In the rows, zero is written as 128.
First come named turns, each shown by rows before and after it. For each pair of rows after them, which turns, in which order, take the first row to the second? The first pair is done for you.
turn W:
[111 134  98 129  96 137  87 148  93 143 100  69 142 101 153 166 147  94
  99  94 119  65 131 105 103 136 120  98 103 124 166 115  85  87 179 172
 151 130 154]  ->  [117 145  98 126  81 150  93 157  68 159  88  78 147  91 143 158 146  86
 114 128 141  79 109 118 106 131 116  87 118 134 124 141 112  96 194 157
 145 148 171]
[131 143 118 112 103 163 121 116 143 168 128 126 117 127 131 119 108 131
 160 154 148 153  77 132  83 124 109 130 144 118 113 142 139 137 100 127
 149 115 135]  ->  [139 137 157 111 152 115 150 136 104 123 130 145 121 115 116  83 128 128
 148 153 149 161 124 148 152 125 141 133 134 141  74 139 149 128 144 129
  93 131 147]
[120 139 122 132 113 145 113 116 162 155 145 127 127 153 145 132 124 132
 131 140 131 139 113 128  74 132 107 124 131 111 142 123 109 116  88 141
 147 116 118]  ->  [130 144 142 127 117 136 133 136 114 149 132 146 138 134 128 104 134 125
 144 174 154 158 112 149 109 129 118 109 142 133  78 148 144 120 122 128
 113 144 139]
[145 130 114 138  71 168 125  99 109 179 122  75 118 105 110 158  98 129
 131 161 139 136 114 132 107 145 113 100 133 132 130 127 157 128 130 121
 145 125 164]  ->  [151 123 150 140 116 120 150 116  78 139 125  95 123  95  96 127 117 130
 117 154 133 138 163 142 170 144 143 106 123 147 100 118 162 119 168 125
  96 137 171]
turn D:
[161 138 128 128 113  78 141 151  93 111 118  95 150 138 117 132 141 137
 118 117  98 130 153 150 174 135 132 131 135 116  96 145 158 131 164 114
 106 127 146]  ->  [159 138 107 132  87  84 125 148 100 125 113  77 157 134 122 157 133 137
 111 109  88 113 139 144 151 137 118 128 134 107 123 144 154 139 157 112
 125 135 142]
[105 159  63 154 162 162 131 113 121 107  86 118 128 117 145 150 152 118
 110 128 166  84 139 129 109 134 119 118 129  95 125 125 103 121 133 117
  97 128 153]  ->  [100 158  71 154 170 163 135 113 119 105  87 123 125 119 143 141 153 119
 108 133 173  90 141 130 110 132 120 118 130  96 119 123 100 117 133 122
  92 126 150]
[117 147  89 147 101 135 122 129 154 139 123 126 120 139 126 158 115 120
 155 131 128 133 101 125  87 143 133 124 145 119 124 152 126 146 148 122
 163 127 132]  ->  [112 145 101 146 112 141 124 125 159 139 131 135 116 145 127 142 117 116
 154 140 147 142  99 124  75 145 129 125 148 125 114 146 114 137 150 126
 157 133 121]
turn R:
[133 119 144 123 140 151 142 116 158 141 133 149 141 161 146 104 120 103
 115 150 138 141  83 138 125 137 134  91 116 124 129 119 124 134 129 158
 114 141 112]  ->  [127 116 136 125 137 143 131 113 167 137 135 141 144 162 149 117 117 106
 108 135 123 128  89 131 120 140 131  97 112 120 156 110 115 135 127 163
 120 139 105]
[155 116 109 117 160 149 116 130 149 123 137 169 106 175 156  39 154  92
 126 146 139 165 130 128 120 140 152  84 141 160  84 142  94 136 114 144
 124 127 123]  ->  [141 104 100 122 157 131 100 126 173 114 142 150 111 175 162  60 157  92
  92 113 119 133 147 112 107 149 140  97 127 149 145 109  61 130 114 155
 137 131  99]
[137 131 115 128 126 119 133 140 114 140 116 100 133 128 115 137 124 139
 146 112  81 127 132 136 142 136 152 122 135 113 127 136 159 123 142 127
 116 130 139]  ->  [130 129 133 131 136 117 144 147 104 133 117 112 134 125 107 115 135 129
 140 131 113 133 133 142 144 133 147 117 141 129 101 131 148 119 159 126
  98 154 133]
Pairs:
Between the rows of a pair lie two turns.
[114  88 110 129 139 114 147 123 145 140 175 108 155 145 110 120  99 123
 141 110 153 143  89  82 101 115  47 135 166 126 119  88 118 122 143 133
 137 120 154]  ->  [123  87 130 123 168 100 162 128 132 122 177 125 150 149 108 100 100 126
 152 113 151 162 107  93 133 113  72 133 166 132  90  92 132 118 150 134
 114 110 166]
D D
[135 119 110 122 128 102 102 121 107 106 119 123 152 103 138 139 127 134
 111  89  96 121 167 137 184 131 142 123 128 103 175 116 136 115 130 145
 122 115 124]  ->  [119 128  93 125  89 155  87 107 134 154 120 120 143 112 143 146 117 122
 122 120 141 131 112 128 104 131  99 114 147 102 176 121 112 112 102 140
 157 126 103]
W D
[ 95 112 152 128 138 149 118 115 136 124 140 137 120 131 120 122 135 113
 108 146 182 125 133 121 103 148  96 134 138 148 126  95  76 111 134 133
 130 146 110]  ->  [108 108 134 126 141 127 108 107 152 110 142 116 117 141 134 153 124 136
 107 100 116 110 157 114 130 144 122 145 120 122 175  91  89 118 117 145
 143 102 121]
D R
[ 94 141 115 120 125 140  76 122 147 120 131 113 106 136 149 159 100 138
 149 106  92 113 127 130 104 131 127 151 101 132 149 128 127 124 126 128
 146  95 159]  ->  [ 74 137 154 126 151 134  97 136 126 105 136 141 110 122 132 112 124 112
 130 142 158 126 132 134 100 134 113 143 113 161 102 111  98 106 160 127
 109 145 139]
R R
[146 114 128 141 147 172  91  93 126 117 132 129 116 133 149 169 146 172
 133  91  66 119 168 115 132 143 138 132 113  99 141  95 165 133 102 178
 133 112 112]  ->  [160 127 131 135 135 184 105 100  97 131 122 142 120 125 140 158 143 168
 161 124  83 143 150 134 148 137 150 116 125 113  87 129 205 148 113 163
 120 118 137]
R D
[140  93 144 110 136 116 108 162 138 105 126 104 132 123 123 130 119 142
 102  86 150  89 180 122 135 105 109 151 152 138 124  80  93 127 152 127
 111 149 123]  ->  [169 115 141  98 127 143 120 160 113 127 119 117 125 127 123 117 103 152
 154 119 147 132 150 144 152  88 131 134 170 141  64 128 151 145 141 111
 108 117 168]
R R
[125 154 116 105  72 179 118 150 126 157 136  86 175  99 131 166 143 147
 114 198 189 136  81 152  76 109  77  94 150 114 115 158 132 107 155 100
 129 205 101]  ->  [131 128 118 102 119  95 112 154 136  88 147  57 176 101 142 196 146 174
  69 101  87  85 176 138 157 119 127 129 101  90 204 114 116 103 169 126
 112 168 100]
W R
[116 163  74  97 145 120 117  98 202 164 152 170  80 151 152 140 126 144
 117 120 107 115 162 143  93 181  94 113 137 155 140  99  94 137  95 157
 135  65  98]  ->  [120 160  97  95 172 113 134 102 190 146 156 188  73 154 146 112 131 147
 127 127 111 137 179 149 117 176 114 114 141 164 109 101  98 130 102 161
 112  57 105]
D D
[127 145  93 153 120 149 118 116 141 154 149 102 148 144 140 144 126 140
 158 106  92 136 119 130 138 135 145 122 134 123 159 131 167 142 108 119
 138  97 157]  ->  [131 141 117 152 149 121 134 127 123 129 149 113 149 140 132 125 134 139
 148 103  90 139 151 137 176 135 166 125 128 133 141 125 170 136 133 123
 106 104 161]
W W
[123 125 132 127 133 122 112 124 146 132 126 120 128 117 128 138 136 131
  95 116 133 104 129 111 108 136 115 133 118 130 145 109  85 113 120 123
 125 142 102]  ->  [141 130 118 118 127 132 110 115 155 138 126 115 119 130 139 151 119 147
 122 106  99 118 122 113 119 127 135 136 119 115 148 128 117 123  96 123
 136  99 125]
D R
[125 128 126 133 133  77 129 142 101  92 126 118 154 103 119 150 132 127
 106 106  84  96 148 140 180 150 131 136 105 138 138 110 129 136 167 121
 116 158 141]  ->  [132 131  97 130  96 102 112 132 113 122 117 103 155 107 129 178 113 132
 121 106  70  90 120 135 151 144 119 131 110 124 156 125 143 149 148 111
 147 148 153]
R D
[102 124 165 133 163 135 143 132 143 104 143 143 120 136 124  90 133 125
 111 142 153 155 147 121 135 133 123 149 140 125 109 104  92  99 129 129
 109 130 117]  ->  [131 135 130 121 139 154 137 119 148 122 131 128 112 149 139 122 107 148
 149 128  97 163 124 127 147 121 145 147 139 104 117 143 146 124  94 124
 135  77 158]
R R
